A = 120,108,107,124,148
A[0]: 120
A[4]: 148

M =
[[129 125 141 140 122 126 137 125 103 127 119 122 122]
 [125 128 146 136 115 148 136 129 127 130 125 117 138]
 [125 129 113 113 139 127 120 133 145 125 139 134 140]
 [124 128 113 113 142 121 122 134 135 121 140 134 141]
 [133 131 139 140 112 141 130 123 141 138 119 125 115]
 [129 131 137 133 114 148 128 127 150 136 126 124 129]
 [130 126 114 123 142 105 124 127 116 123 129 136 119]
 [124 126 116 116 144 114 126 133 116 117 136 132 140]
 [122 129 123 116 132 139 125 135 144 124 139 127 150]
 [127 130 112 115 137 125 118 131 149 127 137 136 133]
 [134 127 118 129 135 106 124 124 119 128 124 137 108]
 [130 125 125 130 136 108 130 126 103 123 124 131 119]
 [120 127 121 115 138 131 127 136 129 119 140 127 152]
 [129 132 127 126 121 143 123 128 158 135 130 129 128]
 [133 129 142 143 113 136 133 122 128 137 116 124 113]
 [125 130 136 128 118 150 129 130 147 132 131 122 140]]
M[0][0]: 129
M[12]: [120, 127, 121, 115, 138, 131, 127, 136, 129, 119, 140, 127, 152]
M[4][4]: 112
M[9]: [127, 130, 112, 115, 137, 125, 118, 131, 149, 127, 137, 136, 133]
M[:, 1]: [125, 128, 129, 128, 131, 131, 126, 126, 129, 130, 127, 125, 127, 132, 129, 130]
M[6][12]: 119
M[14][10]: 116
M[10][12]: 108
M[0]: [129, 125, 141, 140, 122, 126, 137, 125, 103, 127, 119, 122, 122]
M[11][0]: 130
M[7][7]: 133
M[5][7]: 127
M[5][3]: 133
M[13][7]: 128
M[15][7]: 130
M[9][12]: 133
M[:, 12]: [122, 138, 140, 141, 115, 129, 119, 140, 150, 133, 108, 119, 152, 128, 113, 140]
M[15]: [125, 130, 136, 128, 118, 150, 129, 130, 147, 132, 131, 122, 140]
M[10][5]: 106
M[2][8]: 145
M[:, 9]: [127, 130, 125, 121, 138, 136, 123, 117, 124, 127, 128, 123, 119, 135, 137, 132]
M[13][11]: 129
M[14][11]: 124
M[13][8]: 158
M[8]: [122, 129, 123, 116, 132, 139, 125, 135, 144, 124, 139, 127, 150]
M[12][2]: 121
M[4][6]: 130
M[5][6]: 128
M[3][1]: 128
M[6][10]: 129
M[9][0]: 127
M[:, 10]: [119, 125, 139, 140, 119, 126, 129, 136, 139, 137, 124, 124, 140, 130, 116, 131]
M[:, 3]: [140, 136, 113, 113, 140, 133, 123, 116, 116, 115, 129, 130, 115, 126, 143, 128]
M[1][5]: 148

m =
array([[109, 111, 116, 136, 150, 114, 110, 153, 119, 120, 140, 150, 136,
        127, 137, 120],
       [106, 148, 118, 149, 124, 129, 141, 143, 118, 105, 121, 140, 105,
        146, 126, 115],
       [114, 147, 104, 115, 149, 148, 128, 135, 143, 128, 139, 118, 147,
        153, 122, 104],
       [104, 109, 120, 122, 119, 153, 103, 114, 138, 134, 147, 144, 136,
        134, 120, 126],
       [109, 146, 103, 114, 105, 117, 150, 128, 140, 107, 134, 133, 105,
        127, 115, 118],
       [134, 117, 104, 104, 114, 152, 130, 147, 133, 144, 142, 127, 130,
        125, 144, 136],
       [115, 103, 144, 105, 139, 109, 144, 108, 140, 118, 110, 125, 118,
        152, 142, 108],
       [120, 133, 107, 138, 129, 126, 128, 128, 150, 144, 134, 108, 108,
        123, 128, 105],
       [143, 117, 143, 122, 113, 109, 134, 115, 106, 147, 120, 149, 138,
        128, 111, 142],
       [145, 107, 108, 151, 131, 116, 133, 141, 140, 112, 150, 106, 132,
        131, 129, 151],
       [107, 107, 108, 127, 123, 140, 143, 117, 111, 103, 153, 116, 145,
        130, 103, 117],
       [153, 126, 127, 131, 146, 126, 109, 143, 105, 134, 142, 104, 102,
        148, 130, 141]])
Rows and columns are counted from 0.
(0, 0): 109
(10, 0): 107
(8, 15): 142
(3, 7): 114
(4, 10): 134
(8, 11): 149
(6, 0): 115
(4, 4): 105
(11, 7): 143
(11, 8): 105
(4, 15): 118
(1, 11): 140
(6, 13): 152
(11, 4): 146
(3, 9): 134
(3, 1): 109
(4, 14): 115
(9, 3): 151
(10, 13): 130
(9, 7): 141
(11, 6): 109
(3, 5): 153
(10, 9): 103
(1, 13): 146
(6, 4): 139
(5, 8): 133
(5, 3): 104
(6, 3): 105
(4, 2): 103
(8, 13): 128
(7, 9): 144
(3, 0): 104
(9, 4): 131
(10, 4): 123
(3, 8): 138
(9, 13): 131
(4, 9): 107

X =
[[124 131 115 122 122 128 141 136 122 135]
 [127 128 120 115 116 133 127 139 126 133]
 [124 131 136 125 122 116 100 131 115 130]
 [138 130 120 118 122 127 127 134 120 131]
 [124 135 124 118 116 131 119 146 126 139]
 [130 118 123 125 126 118 117 118 114 119]
 [117 130 134 127 123 118 126 136 112 136]
 [121 118 120 126 125 119 138 122 119 125]
 [127 127 119 134 131 117 117 137 115 129]
 [115 127 128 133 126 128 102 123 132 124]
 [129 130 131 117 119 124 119 140 116 133]
 [122 120 115 121 121 138 135 120 134 122]
 [118 117 135 127 123 122 129 116 124 121]
 [126 123 125 124 125 127 148 121 122 126]]
X[0, 0]	124
X[4]	[124, 135, 124, 118, 116, 131, 119, 146, 126, 139]
X[8, 9]	129
X[6, 3]	127
X[11, 0]	122
X[:, 7]	[136, 139, 131, 134, 146, 118, 136, 122, 137, 123, 140, 120, 116, 121]
X[13, 9]	126
X[:, 3]	[122, 115, 125, 118, 118, 125, 127, 126, 134, 133, 117, 121, 127, 124]
X[1]	[127, 128, 120, 115, 116, 133, 127, 139, 126, 133]
X[4, 3]	118
X[0, 6]	141
X[:, 6]	[141, 127, 100, 127, 119, 117, 126, 138, 117, 102, 119, 135, 129, 148]
X[7, 9]	125
X[5, 3]	125
X[12]	[118, 117, 135, 127, 123, 122, 129, 116, 124, 121]
X[2, 8]	115
X[9]	[115, 127, 128, 133, 126, 128, 102, 123, 132, 124]
X[13, 8]	122
X[10]	[129, 130, 131, 117, 119, 124, 119, 140, 116, 133]
X[2, 7]	131
X[12, 6]	129
X[12, 2]	135
X[3, 4]	122
X[9, 5]	128
X[0, 3]	122
X[0, 5]	128
X[:, 9]	[135, 133, 130, 131, 139, 119, 136, 125, 129, 124, 133, 122, 121, 126]
X[13, 6]	148
X[12, 9]	121
X[10, 8]	116
X[11]	[122, 120, 115, 121, 121, 138, 135, 120, 134, 122]
X[:, 0]	[124, 127, 124, 138, 124, 130, 117, 121, 127, 115, 129, 122, 118, 126]
X[10, 4]	119
X[3, 7]	134
X[8, 1]	127

W =
[[119 131 119 137 125 112 126 107]
 [127 122 125 128 123 118 127 117]
 [117 143 126 114 141 116 112 113]
 [123 112 126 150 118 127 144 133]
 [121 114 128 131 117 123 135 129]
 [136 130 121 113 122 114 116 116]
 [122 105 131 116 108 136 118 141]]
Rows and columns are counted from 0.
(0, 0) -> 119
(0, 7) -> 107
(2, 5) -> 116
(5, 7) -> 116
(6, 2) -> 131
(0, 3) -> 137
(0, 2) -> 119
(1, 5) -> 118
(4, 1) -> 114
(0, 6) -> 126
(5, 4) -> 122
(5, 5) -> 114
(4, 7) -> 129
(3, 2) -> 126
(2, 2) -> 126
(5, 1) -> 130
(3, 6) -> 144
(5, 6) -> 116
(3, 5) -> 127
(4, 2) -> 128
(1, 6) -> 127

x =
[[128 117 113 114 124]
 [120 140 149 145 131]
 [124 131 122 116 134]
 [121 134 132 131 135]
 [ 98 136 119 140 129]
 [124 131 125 146 137]
 [118 133 111 111 129]
 [134 136 119 121 127]
 [126 123 116 131 121]]
x[0,-5] -> 128
x[-3,-5] -> 118
x[-4,4] -> 137
x[2,1] -> 131
x[:, 0] -> [128, 120, 124, 121, 98, 124, 118, 134, 126]
x[1,0] -> 120
x[6,-1] -> 129
x[7,-4] -> 136
x[3,-5] -> 121
x[-3,1] -> 133
x[:, -3] -> [113, 149, 122, 132, 119, 125, 111, 119, 116]
x[0,-3] -> 113
x[4,-2] -> 140
x[4] -> [98, 136, 119, 140, 129]
x[-2,2] -> 119
x[2] -> [124, 131, 122, 116, 134]

B =
123,123,133,141,123,136
120,135,123,131,138,132
121,132,133,121,140,129
124,124,119,126,117,110
130,128,129,128,134,118
132,129,129,123,134,121
123,135,143,127,122,115
137,133,102,119,114,118
142,122,129,130,121,125
118,137,102,114,137,117
136,125,138,143,126,150
120,138,126,124,136,121
137,127,114,138,120,120
134,112,129,141,134,140
B[-14][-6]	123
B[-7][3]	119
B[:, -4]	[133, 123, 133, 119, 129, 129, 143, 102, 129, 102, 138, 126, 114, 129]
B[:, -1]	[136, 132, 129, 110, 118, 121, 115, 118, 125, 117, 150, 121, 120, 140]
B[-5][0]	118
B[-4][-3]	143
B[-5]	[118, 137, 102, 114, 137, 117]
B[0][3]	141
B[-1][1]	112
B[-11]	[124, 124, 119, 126, 117, 110]
B[:, 0]	[123, 120, 121, 124, 130, 132, 123, 137, 142, 118, 136, 120, 137, 134]
B[-2]	[137, 127, 114, 138, 120, 120]
B[11][5]	121
B[12][0]	137
B[-9][1]	129
B[-1]	[134, 112, 129, 141, 134, 140]
B[-9][-2]	134
B[2][-5]	132
B[-8][0]	123
B[-11][-5]	124
B[9][-5]	137
B[-11][2]	119
B[10][-1]	150
B[9][3]	114
B[-2][-4]	114
B[4]	[130, 128, 129, 128, 134, 118]
